In the rows, 128 means zero.
Rotation paths and how fast each direction turns (degrees a step):
Each turn is a multiple of 5 degrees from 10 to 175, or 0.
Each row of a path follows its step; steps can be skipped.
path 1
step 1: [121 128 139 130 119 122 134 132 136 129 136 131 138 127 126 143 121 128
 120 126 134 123 139 125 136 136 122 134 133 132 124 135 125 126 123 130
 132 139 123 124 125 132 119 137 142]
step 3: [131 116 128 128 131 132 126 129 123 120 137 121 120 118 133 120 123 118
 137 132 124 134 133 133 129 124 128 131 117 125 126 135 134 138 142 129
 136 136 126 144 137 127 126 123 131]
step 4: [126 130 127 135 123 112 140 117 135 124 130 136 130 126 141 122 119 118
 138 131 129 127 126 126 125 123 116 132 117 121 127 121 133 128 124 126
 129 136 132 128 122 121 127 141 131]
step 6: [124 123 122 130 129 124 137 134 121 127 122 124 130 114 133 137 132 135
 128 123 129 140 138 133 133 130 137 123 127 117 118 128 115 132 134 134
 127 116 125 128 135 137 136 133 136]
step 7: [139 136 118 131 142 126 134 122 119 134 135 115 138 130 130 134 126 116
 128 130 123 131 126 125 130 127 126 119 125 131 119 126 125 128 130 131
 123 130 123 115 133 117 134 144 126]
step 12: [134 134 124 125 141 120 142 126 132 134 133 123 127 134 129 124 136 128
 125 124 133 132 136 112 127 117 117 130 131 132 134 133 129 124 119 134
 125 117 128 130 120 141 121 123 129]
step 16: [126 129 127 137 115 130 117 123 126 125 132 127 126 127 126 120 128 121
 122 131 140 126 133 135 119 138 112 140 135 138 131 133 134 131 139 129
 136 129 132 124 115 134 126 130 125]
step 22: [119 120 132 132 122 129 136 131 127 129 124 124 129 135 135 128 121 133
 135 134 128 132 137 130 124 126 124 122 127 119 113 117 146 133 128 128
 133 138 116 127 127 118 129 142 130]
step 23: [128 126 134 122 133 130 145 128 135 122 130 132 133 124 139 122 126 132
 125 124 125 125 129 120 116 136 143 128 121 124 138 120 130 123 127 135
 127 121 124 125 126 125 144 137 119]
Directions:
[127 128 125 128 128 128 130 127 128 130 129 131 128 129 128 123 128 129
 128 132 128 128 127 129 133 126 128 126 126 126 129 128 123 128 128 126
 127 125 129 128 126 133 127 130 127] : 55
[130 129 129 126 129 130 124 127 130 133 126 128 128 131 128 125 130 130
 127 125 130 130 126 131 128 129 126 129 128 129 129 129 129 130 125 132
 128 128 130 127 129 130 125 127 129] : 20
[130 126 128 133 128 131 129 133 127 126 122 127 127 128 128 128 124 128
 128 129 130 127 131 127 128 127 127 127 125 128 127 129 128 128 127 129
 128 130 130 127 129 132 128 127 131] : 135
[129 130 126 129 129 126 132 128 127 128 129 130 125 127 128 127 131 127
 128 124 130 125 129 127 131 129 127 131 127 126 128 132 125 129 128 131
 126 131 126 128 131 126 126 129 128] : 125
[132 131 129 127 127 134 130 129 130 129 130 126 127 129 129 128 126 128
 128 127 127 131 135 130 129 128 127 127 128 129 129 126 126 128 127 129
 128 127 124 129 126 126 128 129 127] : 70
[130 123 127 129 128 130 125 127 126 127 130 130 128 133 129 128 126 125
 131 125 127 125 128 128 130 129 130 128 129 129 125 127 127 126 127 129
 130 128 129 133 126 127 128 128 130] : 60
[125 128 126 129 133 130 129 129 128 130 127 130 129 129 131 128 129 131
 129 128 130 126 129 128 129 126 130 127 130 129 126 127 131 130 127 128
 126 126 127 127 130 125 133 129 124] : 25
path 2
step 3: [123 110 135 124 133 115 131 125 129 125 124 128 129 127 121 120 143 126
 120 122 131 126 133 126 126 121 123 123 118 121 118 128 124 131 115 138
 123 126 123 128 129 143 125 129 121]
step 9: [122 119 126 130 129 124 130 121 130 124 129 125 117 127 114 122 127 118
 115 123 142 129 132 123 136 127 114 134 133 130 142 128 139 131 122 117
 135 124 132 126 118 126 126 133 136]
step 11: [132 116 128 123 130 114 139 135 135 133 135 124 135 132 114 123 131 124
 123 117 137 134 128 132 131 130 115 137 129 116 125 128 126 127 112 115
 121 129 125 127 132 135 130 134 127]
step 15: [133 135 137 119 131 135 135 120 135 107 130 124 123 127 132 122 138 116
 126 124 135 135 118 134 129 127 122 124 122 129 123 128 134 126 123 130
 126 136 131 136 134 137 139 136 138]
step 18: [121 135 115 123 130 121 135 119 122 127 138 125 124 123 127 123 140 124
 120 127 146 129 125 130 124 129 126 119 121 130 113 124 134 126 119 123
 127 126 120 119 116 135 132 135 130]
step 20: [127 124 135 128 125 120 135 120 123 118 131 120 132 124 126 122 138 120
 119 136 127 122 120 132 130 128 113 125 126 125 122 139 123 135 125 131
 120 127 131 118 118 129 141 142 118]
step 21: [126 121 129 125 138 111 133 134 129 133 125 136 135 126 128 118 145 119
 128 121 132 127 128 139 123 115 120 118 129 124 128 128 125 127 115 112
 129 137 130 130 123 130 124 130 123]
step 32: [118 123 130 124 123 125 135 127 124 124 123 123 119 128 130 118 134 132
 111 117 142 126 122 122 123 125 124 126 125 133 125 141 127 127 119 125
 140 133 124 139 131 141 137 129 140]
step 33: [127 122 135 113 127 122 127 112 128 120 131 119 123 139 127 121 140 122
 129 133 135 125 123 121 129 131 115 119 121 129 125 119 120 126 125 128
 119 136 127 132 126 130 122 140 137]
Directions:
[132 129 125 128 128 133 127 127 127 127 125 129 128 127 127 130 130 127
 129 129 129 127 130 127 126 125 127 129 132 133 126 127 128 128 127 127
 127 130 130 126 127 128 131 131 127] : 135
[129 126 129 128 127 128 126 132 130 129 129 127 126 126 127 129 132 129
 126 131 128 126 127 130 129 129 127 126 130 129 129 130 126 128 127 127
 131 129 127 127 124 122 126 131 127] : 25
[127 125 129 130 129 125 128 128 131 128 127 128 129 128 130 130 127 126
 129 131 127 130 128 131 124 128 127 125 133 127 129 126 129 128 127 129
 127 126 129 127 132 131 127 130 125] : 80
[128 129 127 123 129 126 128 128 126 131 130 129 128 129 129 125 128 128
 130 127 127 130 133 127 125 129 128 131 130 128 131 125 129 127 126 125
 125 128 127 128 126 127 124 129 126] : 145
[128 128 129 126 127 126 127 127 125 128 124 130 129 131 130 127 126 128
 127 132 126 125 131 131 130 130 126 124 126 130 128 127 129 127 126 126
 130 128 125 127 125 131 131 126 129] : 25
[129 126 127 128 128 130 127 127 124 130 130 128 127 123 128 128 126 131
 128 129 128 129 127 126 129 126 128 125 128 127 131 127 129 127 129 126
 131 126 127 128 129 132 128 132 132] : 80
[128 128 125 126 129 128 130 129 127 132 128 130 127 128 126 125 131 128
 132 129 130 126 127 128 129 130 127 128 128 128 124 129 128 126 127 131
 133 128 127 131 132 129 127 128 125] : 100
